[118 127 151 123 128 126] ==> 118
[109 112 106 120 101 137] ==> 109
[154 152 133 153] ==> 154
[133 112 103 158 130] ==> 133
[158 140 136 120 132 115] ==> 158
[113 158 118 139 111  99 101] ==> 113
---
105  145  133  136  114 -> 136

128  150  143  104 -> 104

113  129  143  127  125
142  131  106  130  130
131  134  133  127  122
-> 127

154  131  147  118 -> 118

111  129  128  117
116  132  142  106
-> 117

117  142  148  110  100  121 -> 110
---
[[146 116 135 146 145 116]
 [123 132 127 123 123 133]
 [134 129 129 135 135 128]
 [136 123 136 136 136 123]
 [125 133 129 125 125 133]
 [130 130 129 130 129 131]
 [121 141 126 121 121 141]
 [116 151 124 116 117 150]
 [144 119 139 144 143 119]] yields 143

[[128 132 149 149 118 120 149]
 [132 132 125 124 132 133 124]
 [136 136 135 135 131 131 135]
 [117 118 138 139 121 120 138]
 [142 139 112 112 148 147 112]
 [125 130 155 154 114 117 154]
 [127 131 146 145 120 121 146]
 [147 147 135 135 137 138 136]] yields 138

[[150 142 103 143 113 128 101 154 149 101]
 [123 136 142 114 154 143 112 149 132 126]
 [108 136 155 146 141 107 116 152 137 138]
 [118 134 113 101 112 105 128 146 154 137]
 [122 147 111 150 146 148 125 124 152 128]
 [120 128 115 127 134 110 117 149 135 123]
 [138 129 132 128 126 123 139 109 129 105]
 [130 107 106 120 134 114 126 105 154 136]
 [117 112 139 142 149 125 103 115 107 130]
 [112 108 143 151 149 144 147 116 113 105]
 [123 112 117 141 150 131 137 103 123 153]] yields 123

[[136 145 125 137 140 129 132 129 156 122 122 120]
 [131 119 127 119 127 124 132 136 111 139 132 136]
 [137 149 124 136 145 129 134 126 158 121 122 122]
 [129 118 127 119 127 125 131 137 110 139 132 137]
 [131 120 126 118 129 125 132 135 112 139 132 138]
 [130 119 126 119 128 125 131 136 111 139 132 138]
 [136 146 125 137 141 129 132 129 157 122 122 121]
 [134 144 125 138 138 129 130 131 155 123 122 120]
 [130 120 126 118 128 125 132 136 111 139 132 137]
 [130 119 126 119 128 125 131 136 111 139 132 138]] yields 132

[[129 148 143 122 118 120 130 115 127 134 144 124 121 105 146 136]
 [140 145 139 121 128 133 131 116 119 138 141 127 121 109 151 141]
 [149 154 143 130 132 126 125 112 126 128 135 120 124 105 142 131]
 [134 147 142 120 133 122 121 108 118 134 145 127 119 105 146 142]
 [139 145 136 110 136 131 120 130 111 123 127 116 116 115 138 131]
 [134 154 138 105 140 126 115 129 113 125 130 122 116 114 142 139]] yields 142

[[128 131 127 126 125 128 126]
 [128 142 123 116 116 126 119]
 [128 127 128 129 129 128 129]
 [129 138 123 120 119 127 121]
 [127 135 127 122 122 127 124]
 [128 130 127 126 126 128 127]
 [127 128 129 128 128 128 128]
 [129 124 128 131 131 128 130]
 [129 153 118 108 106 125 112]
 [128 119 132 135 136 129 134]
 [128 122 130 132 133 129 132]] yields 129
---
[[144 130 144 123 139]
 [144 132 150 136 135]]
150

[147 145 145 147 147 150 150]
145

[123 116 154 124 129 138]
154

[126 100 140 149 154 131]
140

[[118 126 117 128 124 132]
 [152 123 137 148 130 134]
 [149 124 139 143 129 133]]
139

[[130 158 122 121 120]
 [135 111 139 132 138]]
139

[128 132 130 157]
130

[[114 144 152 118 142 113 111]
 [116 124 136 115 139 114 110]]
136
---
139,126,149,115,140,147
116,104,136,149,131,131
126,144,106,126,117,111
-> 111

140,153,125,107
111,116,137,114
125,116,134,127
-> 127

142,132,158,154,136
130,116,132,117,154
102,142,126,152,124
-> 124

122,146,142,141,121,101,117
131,135,129,130,128,123,118
141,126,126,119,117,123,129
-> 129

107,156,135,132,139,155,153
105,105,117,117,127,130,132
143,128,143,115,124,118,151
-> 151

141,136,117,120,108
123,107,128,120,114
114,128,133,120,120
-> 120
---
[154 131 132 142 117 113 149] -> 154, 149

[120 101 112 129] -> 129, 120

[[119 106 114 144 125 112 114]
 [141 132 142 110 109 111 118]
 [105 105 139 133 122 106 120]] -> 144, 142

[[144 103 112 128 144]
 [151 112 121 106 133]
 [153 113 122 105 130]] -> 153, 151

[[153 102 126 127 113 105 116]
 [124 133 121 125 134 136 130]] -> 153, 136

[[121 113 119 141 131 116]
 [134 150 141 114 118 144]] -> 150, 144

[146 113 105 150 122 131 131] -> 150, 146

[127 129 121 126 149] -> 149, 129
---
[[129 128 128 109 118]
 [101 117 118 136 140]
 [132 131 125 123 122]]	131

[[122 120 122 122 121 119 131]
 [150 140 142 140 141 144 125]
 [150 143 144 141 140 142 124]]	143

[[138 128 131 124 120 129 122]
 [106 121 119 127 146 135 126]
 [115 125 121 130 139 131 127]]	125

[[127 123 137 116 139 139 131]
 [124 127 134 104 109 113 154]
 [119 118 134 104 119 128 144]]	118

[[136 104 139 107 140 126]
 [121 148 137 124 132 138]
 [121 144 156 135 117 126]]	144

[[100 141 138 132 121]
 [145 120 122 126 132]
 [136 126 132 125 141]]	126

[[115 137 137 129 129 119 131]
 [141 118 125 125 135 124 135]
 [124 121 130 121 118 149 112]]	121
